One hidden turn or mirror swaps the rows below in pairs. Which row is each named row swapped with?
Q_273: [  0  14 -12  -6  28  -1  31  -1  -1   0 -21  12  -4  40 -21  15   5 -15]
Q_197: [  0 -21 -22  -4  13  13  13  -5   1  -7  25  -7   5  50  14 -17 -15  -6]
Q_767: [-15  18  -3   1   5 -13  15  18   1  30  27  10 -21 -17 -30  10   0 -13]
Q_975: [ -9  19  -1  -3  14   7 -11 -14 -13 -33  -2  -5  -6   2 -14   0  14 -43]
Q_296: [ 12  -3  24  -3 -32   5   3  -3  17   5  29  20   2   4 -13  26 -14  -1]
Q_408: [ -5  -8   1  -6 -36   7  -6 -11  15  11 -28  14   4   8  -1   8 -27  11]
Q_947: [ 11  -8  -9  10  11   4  42   1 -11  -4  15  -4 -13 -33 -20  -9   1 -14]
Q_512: [ 18   7 -16  -6  -4  -1 -22   2   3  -4  49  22  -7  21 -14 -19  10  12]
Q_316: [ -7  10 -14 -18  -2 -23  -3   2 -12 -16  16   2 -24 -33  18   2  20  -7]
Q_345: [  9   5 -21   1  22  10 -13  -6  -3 -20  44  15   8 -21  -3  -9  -5   7]
Q_141: [-18   9 -19 -18   5  -7   6 -10  -3  11  26  -6  31  -9 -20  -7  -8  26]
Q_431: [  3  -2 -21 -15  14   8  -2  11 -11   5  33  -3  -2   6   4 -49   2   4]
Q_775: [ 25   6   1  -8 -19   8  20 -29   8 -16 -13   7  14  13  -2   1 -14  32]
Q_758: [  3   9  12  -8  11 -12 -18  -1   5  -2   1  20   3  39   2  32 -15  17]
Q_871: [  9 -14   5  -4  -6  -4 -20  -5  -8   3  43 -24  -2   4 -25 -26 -10   2]
Q_830: [ -5   4 -29   6 -47   2  14  14 -16   6   8  23  14  18   5   5 -13  -9]
Q_886: [ 12   1  10 -13 -28  -3   0  13   2  -2  25  27  -2 -15 -23  11 -27  17]
Q_390: [ -1  26 -13  -8  12  13  22  25 -11  13 -10  29   8  -5 -33  -7  -5  -9]
Q_634: [  0   7   1 -14  21  11 -16 -16  -6  -6 -33   2   0  19 -37 -10 -14  -2]
Q_613: [  2   9  -6  -4   5  -8  43  16  -1  -9  11  20   5   2  -7  41 -20  -2]
Q_622: [ -9 -13 -13 -31  14  -9  14 -20   7 -10  38  -4 -22   8  16   0  -1  13]
Q_796: [  2  -5  -3 -25  10   3  12 -23   1 -11   5  17 -43  25  10  11  19 -19]
Q_225: [  2  14   2  -9   3 -17  -5 -18  -1 -14  20  -1  -8 -13  27  18  34 -14]
Q_100: [ 26  17   4   2  -8  14   4 -10   6   1 -32   0  -6   1 -30  20 -16   4]
Q_525: [  4   3 -19   1 -13  -3 -15  -7  -3   4   7 -46  -6   7  27 -15  -3  -1]
Q_727: [ -5   3 -10 -11  -7  -8 -25  -5   5   1 -13   2  17  40  -6 -17 -25  20]
Q_503: [-11   4  -1  -5  14 -18  -5  -5 -25  13  28  -7 -30   3   3   9  12 -36]
Q_295: [ -1 -11  -7  16   3  -4  -4  19 -20   3  -1 -30  -3  23   6 -23 -22 -29]
Q_674: [ -1  11 -23 -11 -23   0 -13  14 -22   1  -1 -12   0  26  31 -16  17   8]
Q_819: [ -2   2  -8  10  -9   7  38   4  -8   2 -21   5  -3 -32   0 -18  -1 -19]
Q_760: [ -6   7 -10   0 -26 -13  36 -11  -2   9 -12 -23 -13   7  26  -2   8  -6]
Q_931: [ 11 -14  11  -3   3   1  31 -20   2  -2   7  14 -11  24 -12 -45  14   0]
Q_754: [  3   1  -9 -22  23  -3 -38 -13   6  -2 -11 -19   5 -12  -5  17   6   0]
Q_794: [ 25   5 -15 -17  -2 -16   6 -25 -15  -9   0  20 -30  14  -8 -18  29  14]
Q_858: [  0   4  23  -2 -13  -5 -14   5  -3  -3  30 -13   6  32 -33  -7 -20 -16]
Q_211: [ 11   0   4  -5   7  14 -20 -10 -13  -9  28  29  15  10 -24  21 -28  -6]
Q_272: [  6  14   4 -10  -1  15  29  -4   2  -3 -38  31  -3  10  -3  -1 -24   8]
Q_110: [ 10   4   0  -3 -15  -8   5  11  -6  -5  25  18  19  46  14  29 -18  -2]
Q_234: [  3   2  -1 -17  -5 -18   4 -10  -3  11   7  -6  25   0  -9 -34  -6  36]
Q_661: [ 21 -23  10  11  -8   3  -7  22   2  14   3 -21  -6  -8 -11  18 -22 -23]
Q_22: [ 13  -4 -10  16   4  -4  15  12  -9  -8 -35  -2 -30  11   5 -18  -4 -33]
Q_963: [ 28  -2  -1   8   1 -31   0  -6 -11  -9 -19 -13 -16   1  30  -7  12   2]
Q_285: [  9  10 -29   3  40   0   6  -2 -11 -11  -1  15  11 -28  -3  17  -3  -2]
Q_953: [-18  17 -10   5  -5  -4  28   2  -7  -1  -6  19  41  22   5 -12   7 -10]
Q_377: [ -6  25 -25   7 -11   4   5  20  -5   4  13  32 -15  -2 -14  12  20 -30]
Q_331: [ -9  23 -11   5   5   5   0   5 -16 -11 -12   1   8 -23 -32  18   5 -31]
Q_238: [  0   1  -6 -11  -1 -17  14   2  -8   5   3 -16  -7  24  41 -34  -9  12]
Q_679: [ 28   6   4  -7 -24  22   8  10  -9  -1 -29  24 -21  20 -20  -1   2  10]
Q_497: [ -2 -15   2   8   8   5   2   2   1  -9   4   5 -41  18  32  13  -3 -26]
Q_160: [ -5 -19  -8  -4   6  -8   9   5   7  37  36  -5 -16  -2 -14  -5 -24   8]

Swapped with Q_431: Q_390
Swapped with Q_819: Q_234
Swapped with Q_295: Q_634
Swapped with Q_141: Q_947
Swapped with Q_331: Q_871
Swapped with Q_758: Q_497

One hidden turn or mirror swaps the rows below in pairs. Which row is each named row swapped with?
Q_20: [-19  -1 -18   2  13 -42 -17  21 -12 -28 -44  16   0 -14  -8  -5 -19 -10]
Q_823: [  4  20  -8  23  11  -1 -25  15  27 -12 -29  19 -21 -26 -34  -1 -11  -4]
Q_466: [ -3   2 -35   1   3 -21 -32  15 -19 -30 -37  12   2 -16 -12 -29 -21  -4]
Q_440: [ 38 -38   0  30   1 -12 -30   2  28 -32   5   7 -26 -12  -4  -3  -7  47]
Q_70: [ 12  15  -7  32  15  -2 -19  15  33 -11 -13   4  -8 -28 -35  -6 -10  -7]
Q_21: [  8 -21 -22   5  -2  -2 -14  -6  27  -3 -14  20 -38 -46  19  -1  16  27]
Q_12: [-14   2 -16 -11  21 -32 -33  18  -8 -17 -43  13  -7 -24  -6 -22 -24   3]
Q_269: [ 20  -2   1  21  12 -43  -8  -7  -2 -26   9  -6  -7 -29  21  -9  -2 -18]
Q_699: [ 50 -37 -22   0 -15 -35  -6  37  16  -1 -17   2 -19  -7 -26   7 -21  19]
Q_222: [ 31  -1 -54  -3 -19 -22  13   5  17 -30  -3  16 -12 -22 -25  12 -20   9]
Q_774: [ -3   0 -11  -5  11 -16 -34  25 -17 -48 -37  16  13 -23  -7  -8 -19  10]
Q_93: [ 27 -37   4  29   1 -24 -28   7  23 -21   7   2 -29 -18  -5   3   8  47]
Q_749: [  2   1   4   1   7  -4 -24  22  12 -14  -3  10 -20 -35 -18  25 -44  31]
Q_986: [ 11   4   7   4  25 -36 -12   4 -20  -5 -31 -20 -13   0 -16   5 -19  15]
Q_935: [ 31 -43 -12  40 -13 -46 -33   6  20 -31 -41  22  -8 -22   5  11   1  30]
Q_627: [ 39 -30  -2  29  -8 -14 -14   0  18 -27  -3   1 -37 -23  -2  10   4  52]
Q_644: [ 16 -15 -11   3  13 -22 -17  31   5  -3   2  43  -1  -6  13  20 -31  -9]
Q_290: [ 41 -28 -19  19 -27 -36 -13   6  28 -20 -54  17 -14 -12   9 -18  -1  26]
Q_384: [ 24   1  -2  19  15 -50  -6  -8  11 -33  -3   1  -8 -35  22  -7   5 -20]
Q_35: [ 28  -9  -6  31  14 -53  -3 -11  -7 -32  -1   2  -5 -30  15 -17   2 -10]
Q_895: [ 54 -37 -36  -1 -18 -29  -9  30   7   5  -3  -5  -6 -16 -15  -5 -14  17]
Q_652: [ 19 -29 -23  15  -2 -14 -19  -3  27  -5 -19  17 -35 -53  23  -6  17  28]
Q_349: [ 40 -37   6  34  -9 -13 -17   5  26 -21  -2   6 -23 -22   4   4   1  50]
Q_99: [ 22  -2   2   1  29 -19  -6  -2 -13  -1 -16 -28  -2  -2   4   3 -19   8]
Q_719: [ 27  12 -52 -12 -23 -26   2   1  10 -26  -1  33 -16 -18 -11   5  -9   3]
Q_514: [ 40 -36 -32  26 -25 -39 -24   4  17 -15 -43  10 -10 -24   7 -27   9  20]
Q_457: [ -5   9 -21  -3  12 -12 -25  13 -12 -18 -52   6  -7 -20  -3 -12 -32  -7]
Q_2: [ 22   4 -22  25  -7 -46 -28   7  30 -13   1  -6  10  -2  25  16   4  32]
Q_23: [  6  -3  -3   0  19  -4 -35  18  12 -25   1   0 -13 -40 -13  11 -49  33]
Q_990: [ 41 -24 -20  27 -27 -32 -14  -4   9 -29 -50   6  -1 -27  25 -20 -12  15]
Q_717: [ 46 -46 -27   0 -23 -41  -6  35   2  -3 -20  -3 -26 -23  -6   3 -15  28]
Q_395: [ 47 -40 -22   2 -27 -44  -7  34   9  -6 -24  -3 -18 -17   1  11 -27  23]
Q_805: [-17  -4 -25   1  15 -19 -39  19  -8 -34 -40  19  -8 -17  -8  22 -27  18]
Q_239: [ 26 -31 -28  20 -31 -52  -2   2  13 -22 -48  22  -7 -16  14  -3   1  26]
Q_874: [ 20 -18  -3  18  30 -44   3 -16  -1 -29   1  -2 -10 -35  14  -4  -3 -14]
Q_397: [  7  11  -1  29   9  -9 -23  15  39  -9 -20  16 -17 -36 -32   0  -4  -6]
Q_101: [ 13 -17 -19   0  12 -27 -34  28   2  -8  10  37   3  -1  14  20 -24  -5]
Q_839: [  2   0   2   6  20  -8 -28  24  -2 -19   3   4 -22 -46 -27  12 -34  22]
Q_386: [ 12 -13   1 -10  33 -36 -10  -1 -11   0 -22 -26 -13  -9   3   5 -16  26]
Q_71: [ 11 -10 -17   4   3 -24 -29  30   2  -2  10  39  -3   0  20  17 -31  -4]
Q_902: [ 28   9 -54  -4 -23 -20  12  11   0 -30  -7  19 -14 -19  -7   6 -23   7]
Q_321: [ 32   9 -50  -3 -34 -19   2   3   6 -20   7  19 -14 -13 -10   6 -15   9]
Q_978: [ 47 -25 -25  18 -27 -26 -28   0  32 -30 -39  15 -12 -33  22 -16   4  13]
Q_607: [ -3  16 -20  -8  16 -14 -42   0  -5 -24 -33  21  -2 -24 -11 -16 -17  -5]
Q_370: [ 24   0 -30  19   2 -47 -19   4  32 -15  -5  -7  12  -5  16  17  14  38]
Q_630: [  6  -4   1  -1  25 -43 -20   3 -22  -7 -21 -16 -10   7 -14   2 -16  17]
Q_106: [ 43 -32 -11  21 -26 -33 -22   2   5 -40 -42  23   9 -25  12  -8  -1  36]
Q_8: [ 19 -26 -27   3  -2   2 -10  -7  18   0  -7  16 -31 -46  23  -3   7  28]
Q_550: [ 31   1 -23  19  -3 -43 -25   2  33 -18  -5  -5  15  -2  23  27   0  33]
Q_51: [ -5   3  -3   1  20  -2 -30  29   2 -18   2   4 -12 -35 -22  10 -34  27]

Swapped with Q_440: Q_23
Swapped with Q_699: Q_386
Swapped with Q_839: Q_627
Swapped with Q_978: Q_607
Swapped with Q_21: Q_397
Swapped with Q_630: Q_395

